Rotation paths and how fast each direction turns (degrees per step)
Each turn is a multiple of 5 degrees from 10 to 175, or 0.
Each row of a path follows its step; steps can be skipped.

step 0: [-10.6  19.5 -11.2   8.9  14.8  19.5 -14.7 -11.9  10.1 -13.3 -27.1   0.9
   0.8   6.9  10.2  -2.7  -8.0   2.9   0.5 -22.0  15.2  21.6  12.5 -18.6
 -26.6   0.3 -20.6  -7.0 -23.0  -5.0 -19.0   0.6  -8.5 -16.7   6.4  -4.6
  44.0  11.5   3.3   1.7   3.0   4.3   5.3  -9.8 -29.4   8.1   8.6 -16.2
   8.3]
step 1: [-10.5  -1.3   1.7  11.6  28.8  -3.3  -5.7   6.6  29.7  -2.3 -18.9   8.1
 -15.8  -7.8  -8.2  18.1 -25.1  -1.3  -3.0   7.4  27.7  16.8  22.9 -12.6
   1.6 -17.3  12.6   0.7 -18.0 -22.1 -17.7 -10.0  -0.3 -10.3  -9.8  15.1
  31.7  23.7  -6.7 -15.3   3.1 -16.0 -10.2 -10.0  14.2 -10.2  14.6  -4.9
  -9.8]
step 2: [  7.9 -11.9 -15.4 -32.1   6.5   1.7  32.2  -2.8  30.1 -12.9  -7.9  -8.9
  -6.5 -21.2 -13.8   8.2 -17.7 -19.0   1.2   4.4   3.7  13.1 -15.6   9.5
 -11.1  13.1  -9.3  14.8 -23.4 -15.9  -6.4 -11.1  -2.7 -31.9  -0.3  18.5
  20.9  15.9  -9.6 -13.8 -12.3 -12.7  -5.2  -0.2  -7.7  10.8   0.6  -9.8
 -17.6]
step 3: [ 13.6  -7.7  -5.3   4.0  20.3  13.4   4.0   7.9   7.8   3.0   5.6   1.9
  20.0   6.5  29.4  -1.5  -6.1 -14.9   7.4  -5.8  -0.5   7.7  -6.5  -1.1
  -0.9  -5.0 -22.3  28.9 -21.8  -9.1  14.7   3.3 -33.9  -3.2  17.8  29.2
  24.1  35.4 -19.8   6.0  -6.1   0.4  -6.0 -12.1  -6.6  12.8  12.3 -13.8
 -20.0]
step 4: [ -9.6  -1.4  -9.1  15.3  -7.2  12.3 -24.8   7.8  36.4  10.8  -7.8  17.7
  11.8  13.6 -19.4   6.8 -17.5   5.7   5.2  16.7  -9.2  33.1 -14.1   6.9
 -14.5 -19.2 -25.2 -10.7 -18.7 -14.3   1.3   5.6 -16.4  11.2  11.0  18.2
  22.1   1.9 -14.1  -2.7 -19.8   0.0 -10.0   3.1  -8.5  14.6  18.8 -10.7
  -2.3]
step 6: [  4.8   8.9   7.9   2.1  -8.9   6.2  30.4 -16.8  20.0  24.5 -16.5  -9.7
 -13.0 -22.4  -7.4  15.1   1.3 -17.2  -4.4  -0.4 -16.5   9.8   9.4 -10.5
  -8.9  -5.3 -20.5  19.2   0.2   7.8  16.1  14.2 -17.3  -0.2   5.0  11.4
   8.9  -7.7  -1.3  -8.5  -6.4 -10.3   6.4 -25.3 -30.5   8.9  20.9 -33.8
 -21.9]
step 7: [ 16.1  16.0  -3.3  19.0   1.1  24.4 -12.2 -35.7   0.0   0.0  -6.3 -15.3
  -3.2  -4.5   4.2   2.0  13.1   9.7 -21.5  26.9  -1.7  16.5  13.5   1.5
  -6.8   8.9 -13.3   5.2 -17.4   4.3  -2.9  -8.4 -36.6  13.4   5.5  29.5
  20.5   7.8   0.6  -3.4  -9.1 -11.4   0.2 -24.7  -0.2  -7.0  29.4  -7.3
   1.7]
step 8: [  6.5  20.5  12.8  -1.9   6.4   2.1  -7.2 -22.5   4.4  -2.5 -15.0  11.5
  12.1 -11.7 -49.5 -26.0  -2.3  12.6  -4.4   9.2   6.3  23.0  19.0  -0.7
  -3.2 -11.7  -7.6  -9.6 -24.6  -9.9  -5.0 -17.1 -14.2  -3.9  -2.3   2.8
  29.0   0.1   8.6  11.3   6.7  -9.7 -20.1 -17.9 -15.3  15.6   9.5  -1.3
 -20.5]
step 9: [ -8.6   1.2  24.7 -13.7  28.5   9.4   4.8  -8.1  15.9   4.5 -11.2  -9.7
  -1.2 -42.2   6.5  -9.0   1.0  -7.0 -14.1  -4.3   6.2  -1.3  32.4   4.1
  -3.4   0.8 -12.4  -6.6 -10.6 -11.3  11.0 -13.0  17.9 -15.5  -6.2  11.4
  30.4   1.6  -2.3  12.9  -9.7  -5.1 -13.5   1.8   6.4  21.4  34.1 -21.8
  -5.0]
step 10: [-11.2   5.3   9.0  -7.8  -0.3  -1.4  -2.4 -18.4   0.8  -5.4   0.3  -4.4
  -4.2 -37.0   0.4   5.9 -21.7 -15.6  -5.5  18.8 -11.0   1.3  -6.7 -27.7
   7.0  19.0 -14.0  11.4   2.5 -23.0 -23.8  17.7 -25.9  -3.8 -11.7  18.9
  36.8  10.0 -16.1   5.6   1.5   7.1  -4.3   1.5   4.0  13.7  15.4 -26.6
 -11.3]
step 11: [ -9.9  -6.3  10.3 -12.7  30.6   1.1  -9.5 -11.3   4.8 -12.6 -13.4  -7.3
   9.2  -0.8  -0.8  -1.8  -6.7  16.9  -8.4   7.0   6.3   5.8 -19.1   6.0
  -3.6  11.9 -29.4 -27.3  -5.8 -18.3  -6.7  16.6 -32.5  -9.8   7.7  23.6
  17.5  16.4 -11.6   7.7 -16.3 -12.3 -19.2 -37.7   8.0   1.2 -11.8 -13.4
  -8.0]
Speeds:
[  6.9   0.4   0.4  -1.3   0.9  -6.9   3.3  -2.2  -6.1  -1.4  -3.7   0.6
  -1.3   4.0  -0.2  -0.2   0.7  -5.6   3.1   6.0   0.3   0.3  -1.1   6.3
  -3.7   9.7  -1.8  -0.8   0.7  -1.7   5.5  -2.3  -8.4  -2.6   2.4   7.1
  -7.4   3.5   3.5 -10.6   5.8  -3.7  -3.9  -4.2   0.9  -2.4   0.3   1.7
  -0.9] | 80
[-5.7 -0.4  0.5 -9.8  7.9 -1.6 -5.0 -3.6  4.3 -0.6  8.1 -5.5  1.3  6.4
  1.5  1.7 -1.7 -5.7  7.4 -0.9 -0.3  0.2 -5.1 -2.2  0.4 -4.1 -3.2  0.2
  4.8  1.2 -4.0 -4.4 -2.0 -6.8 -2.4 -3.0  5.1  1.9  5.4 -4.5  0.6  4.9
 -3.6 -1.0  8.5  0.2  1.4  0.4 -3.6] | 40
[  0.8   0.0 -11.3   1.2  -5.6  -5.8   2.6  -3.7  -3.6  -9.0   2.4  -4.3
   3.4  -0.5  -1.0  -5.7   5.1   4.0  -0.4   4.3  -0.9  -2.6  -8.4  -3.0
   3.8   1.4  -2.1   3.5  -3.7  -3.3  -9.7  -3.5  -0.9  -6.5  -0.2  -3.9
   0.5  -0.4  -0.9   2.8   5.1  -1.5  -1.8   2.5  -6.3   2.2   5.1   0.4
   2.5] | 135
[ -3.5   2.3   6.0  -2.1  -3.2  -2.8  -6.3  -6.9  -8.2  -1.1   0.2   0.0
  -2.9 -11.9   0.7  -4.4   2.4   3.2  -1.1   0.1  -1.1  -6.3   2.3  -5.1
   3.3   4.0  -4.6 -10.2   2.6   1.0   2.9   3.9  -1.7  -2.0  -6.6  -0.4
   1.0  -0.9   1.2   2.2   0.2   0.7  -7.1  -4.5   4.8   3.9  -4.0   0.1
   3.9] | 25
[ 6.4 -5.7  6.3  0.3  3.2 -0.7  5.3 -2.6 -3.2  5.5  3.7 -3.7  0.9 -3.8
 -1.4 -7.0  4.1 -1.3  3.3 -8.2  2.9  1.8 -0.8  8.5 -2.2 -1.8 -5.3  4.4
  1.6 -0.5  3.6 -0.2  7.0 -9.8  2.5 -7.0  1.1  2.8 -1.8  0.6  0.4 -0.2
  2.7 -4.1 -5.6  3.0 -5.2 -4.1  2.8] | 115
[  0.7   2.1  -4.8   3.1   0.7   2.0   0.3  -4.4   5.6  -6.6   4.4   1.7
  -1.4  -4.1   4.5  -4.2 -11.0  -5.0  -4.9   0.9  -0.9   1.5   3.0   9.8
   4.1  -1.7   5.5   2.7  -4.9  -4.2   6.7  -1.0  -6.3   0.0  -1.9  -8.6
  -2.5  -1.6   5.4   3.6   2.4   1.8  -3.0  -0.3   3.5   2.6  -3.7  -3.3
   1.7] | 55

step 0: [  1.0  -2.0  14.1  -0.1 -10.1  32.9   0.2  -1.1  13.8  -3.7 -11.0  -0.3
 -11.7   0.0 -18.0  11.3  -0.5  18.0  -0.7 -48.5   6.1  -3.2 -14.2 -10.9
  15.5  15.0  13.5  -4.9  -4.4  20.9   4.9   9.9   9.5   7.7  -2.0  13.7
  18.0  18.7  -2.0 -12.1   1.9   8.3  24.2   1.4   5.8 -21.0   6.5   5.9
  20.7]
step 1: [  1.0  15.4  23.7  12.2  -5.1  -5.1 -16.9  -0.7  -1.3   4.6 -17.4  -7.6
  -9.3  -5.0   8.5  -8.8   4.8   2.7  25.5   2.6 -16.7   3.9 -21.8  14.8
  -7.1 -15.8  10.3  21.4   2.8 -13.4 -26.0  16.8  -6.2   9.4   9.4  12.9
   9.6 -39.4  -2.1  -3.2   6.1   1.1  -2.5  -7.1  21.8 -10.1 -17.9 -22.2
 -11.0]
step 2: [ 25.6 -10.1  -5.0 -10.0   5.5   4.1  -3.8  16.1  -2.2  13.4  -3.0  20.1
  -5.7 -10.4  -6.7  28.7  19.0  19.1  17.7   1.6 -16.9 -11.1  12.4  -1.3
  -6.1  15.0   6.7  -2.9   0.5   4.7  -9.9  15.8 -28.3   3.6   9.2  -1.5
  -5.0  10.6  16.0  -2.4   0.1 -18.9  -7.1  42.3 -27.5   2.9   3.2  -4.5
   2.7]
step 3: [ -4.2  23.4   3.4  -5.0  -6.7   6.7  14.6  -9.6  26.6 -13.0 -10.1  12.9
  -1.5   5.6   2.2  14.7  13.1   3.3   3.8   7.4 -12.6 -31.4  10.0 -13.0
  21.7   1.9  12.5  13.0  13.6 -21.9  16.3 -16.3 -12.9  13.1  -1.0 -20.2
  10.8  -1.6 -31.1   6.0 -11.7  -2.2  -7.7 -21.4   8.6 -10.8   8.6   1.3
 -22.9]
step 4: [  6.0 -13.5 -15.9   1.9  24.6   3.3  -1.5  14.2  10.2   0.5 -28.2  -5.1
  25.5 -19.8   3.2 -17.2  -1.9 -11.9  24.4  -4.1  -2.9   6.1   6.1   4.5
  -6.8   4.6 -19.4  10.0  -4.4  -3.2 -14.0 -27.2   5.6  11.4   0.2 -43.2
  -7.1  -3.3   9.3  -0.7  25.4   0.8   6.1  -0.3  -1.9  -5.3   5.3 -14.2
  16.8]
step 5: [ -0.6  -8.6 -16.4 -10.8 -14.0   5.4  -6.4 -13.6  28.5   8.5  12.3  -4.1
 -17.4  18.8  14.9 -23.1   8.0   3.0   9.4  15.1  15.1  -0.4   5.4  14.3
   9.1  -5.3  -9.0  19.7  18.0  -5.6  38.6   0.7   7.8   4.5  -8.2   2.9
  17.2  14.6  20.3   3.2 -13.2  -0.8  -3.7  19.7  -9.9  23.6   0.2 -19.1
   1.5]
step 6: [-27.5   4.2   2.5   6.1   2.6  15.8 -16.6 -10.2 -16.0  -6.5  -1.0  35.4
  19.3  14.8  -9.6   8.0 -18.8 -11.2  -2.6  -8.2  -1.3  17.2  -4.1  -9.9
 -31.6  -6.5  -2.6  -0.1  14.9  -5.7   6.7 -22.8  15.2  16.4  -4.2  -0.6
   6.3 -16.7 -11.1 -10.8 -17.0 -16.3 -11.9  -0.9 -10.5   4.1  19.8   9.4
  20.4]
step 7: [ -5.0 -22.1 -14.4  -4.5 -27.6  -8.7  25.4   9.1  -1.4   6.7   2.9 -20.3
 -24.3  -2.8  20.8  -3.1   2.9  -8.1  -9.9   4.9   2.2  28.8 -18.6   6.8
  -4.3   5.2  11.5  -9.3  -7.0 -11.8 -23.7  -6.5 -15.0  25.7  -1.1   7.3
  21.3  15.0   5.4   2.6   7.8   2.3   1.7 -19.6  -1.6   1.3  22.8   2.9
  22.0]
step 8: [  5.4 -16.8   9.5   2.5 -15.3   6.5 -10.4  -0.7  -4.2 -13.2  -0.3 -19.8
  -2.5  13.4 -24.1  11.2 -38.2  29.6  -7.8   7.7  22.0  13.7  -0.6  -6.5
  13.9  -5.0  -0.5  -5.2  20.4   7.5 -13.1  10.1  -8.4 -16.2  -0.4 -17.4
  19.9 -20.6 -20.1 -17.4  -1.1   5.4  -9.7  17.8  -4.9  11.8  -8.3 -12.5
  -1.9]
step 10: [ 21.5  11.5  -6.1  11.1   7.1   9.6  13.7  12.0 -21.1  -4.5 -11.0 -15.3
 -22.1   1.2 -19.1 -13.9   3.1 -17.3 -30.1 -22.1  -4.6  -1.6  25.9  19.8
  13.7  32.9  -6.1   3.2  -0.6 -10.5   2.3   0.1  -9.4  16.2   4.6  -4.4
   5.3  -1.8 -12.0  -4.6  -5.1   9.5 -21.6  17.8  -5.8 -12.6 -12.1  11.6
  -6.0]
step 11: [ -9.6  28.6 -15.7  20.6  -6.6  13.3 -11.4  -2.7  12.8  21.1 -14.9 -17.1
  11.2  22.4 -24.8  -3.2   6.8  11.7  -2.6   2.9   1.2 -16.2  -5.7  -3.3
   8.8 -27.7  -6.2   8.1 -31.4  -8.6  10.5  16.7 -14.1  -9.3   2.0  -9.3
 -11.5  11.9 -12.0 -12.4  17.1  -6.1   8.8  -8.3   6.5  -4.2  -0.2 -10.7
  24.5]
Speeds:
[-3.5  2.5 -0.7  1.3 -9.9 -1.7  0.4 -3.1  0.2 -1.9  5.1  1.2  2.2 -4.6
  0.7  1.2  0.9  4.1 -5.1  8.3  2.9 -7.5 -2.9 -0.7 -1.4 -2.0  3.6  7.2
  0.1 -4.2  1.6  0.7 -2.3  3.5  2.0  0.1 -1.1  5.9 12.1  1.4  3.9  3.2
 -4.5 -3.6  6.4 -6.5 -3.8 -1.1  6.3] | 175
[ -3.0  -7.2  -5.7  -4.3   2.3   6.3   3.1  -1.4   1.7   2.0   3.9  -3.6
  -2.1   2.6  -3.1  -3.6  -2.4   2.7   2.2  -1.5  -1.3  -6.6  -2.6   6.6
  -3.2  -1.1   6.0   0.0   0.0  -2.3  -1.3  -1.6  -5.5   7.0 -10.6   2.7
  -0.5  -1.8  -1.0   4.9  -5.8   3.2   0.9  -2.9   3.6   2.7  -8.9   4.3
  -8.0] | 160
[-5.0 -2.0 -5.1 -7.3 -7.1 -4.3  1.6 -6.8 -7.3  4.4 -8.2 -3.4 -6.1 -1.7
 -3.5 -0.7 -9.3 -4.4 -4.2  2.9  2.2  2.5  3.2 -0.9 -0.7 -5.4 -5.1  1.4
  0.4 -2.8  0.2  0.0 -0.8 -1.8  0.3 -2.6 -3.4  1.5 -3.2 -1.4 -4.3  6.5
 -1.8 -1.4 -9.3  0.9 -1.4  4.0  3.9] | 25
[  5.4   1.5  -0.9  -6.3   0.0   2.0  -5.0  -2.7  -2.2   2.3  -1.7   1.7
   4.6  -1.7   8.0  -2.8  -2.6  -1.8   4.0  -0.6   6.8   0.0   2.2  -2.3
  -4.4  -2.0  -5.3   1.7   1.1   6.5   2.3  -2.0  -3.2  -1.4   5.1  10.3
   8.0  -3.3   3.4   0.2  -1.6  -2.4  -2.7   2.3  -1.7  -1.3 -13.2  -4.9
  -3.0] | 95
[ 3.5  2.4  0.0  0.4  1.6  2.6  1.5 -5.2 -2.0  2.4 -0.3  6.2  4.5  2.8
 -6.5 -2.7 10.4 -8.9  2.8  2.6  5.8 -2.5 -7.0  0.6  3.1 -0.7 -1.6 -6.0
 -0.9 -6.1  2.4 -0.2 -6.5  0.3  6.4 -9.9  0.0 -0.4  2.2  2.5  0.0  6.3
  4.4  2.5 -4.1 -0.3 -2.9 -0.8 -4.6] | 45
[  1.6   4.2  -6.0  -5.2   3.8   0.8  -1.4  -2.3   1.6  -2.0  -1.5   4.4
  -7.2  -3.8   3.2  -2.3   0.0   1.3   0.2  -6.6  -5.2 -12.4  -2.5  -3.7
  -5.6   1.3   0.5   8.4  -5.1  -1.1  -2.9   2.6   0.3  -5.5   0.7  -6.1
  -0.7  -0.8   3.1  -4.1  -1.0  -1.1   0.1  -3.7  -5.3   1.8   5.0  -8.1
  -5.7] | 35
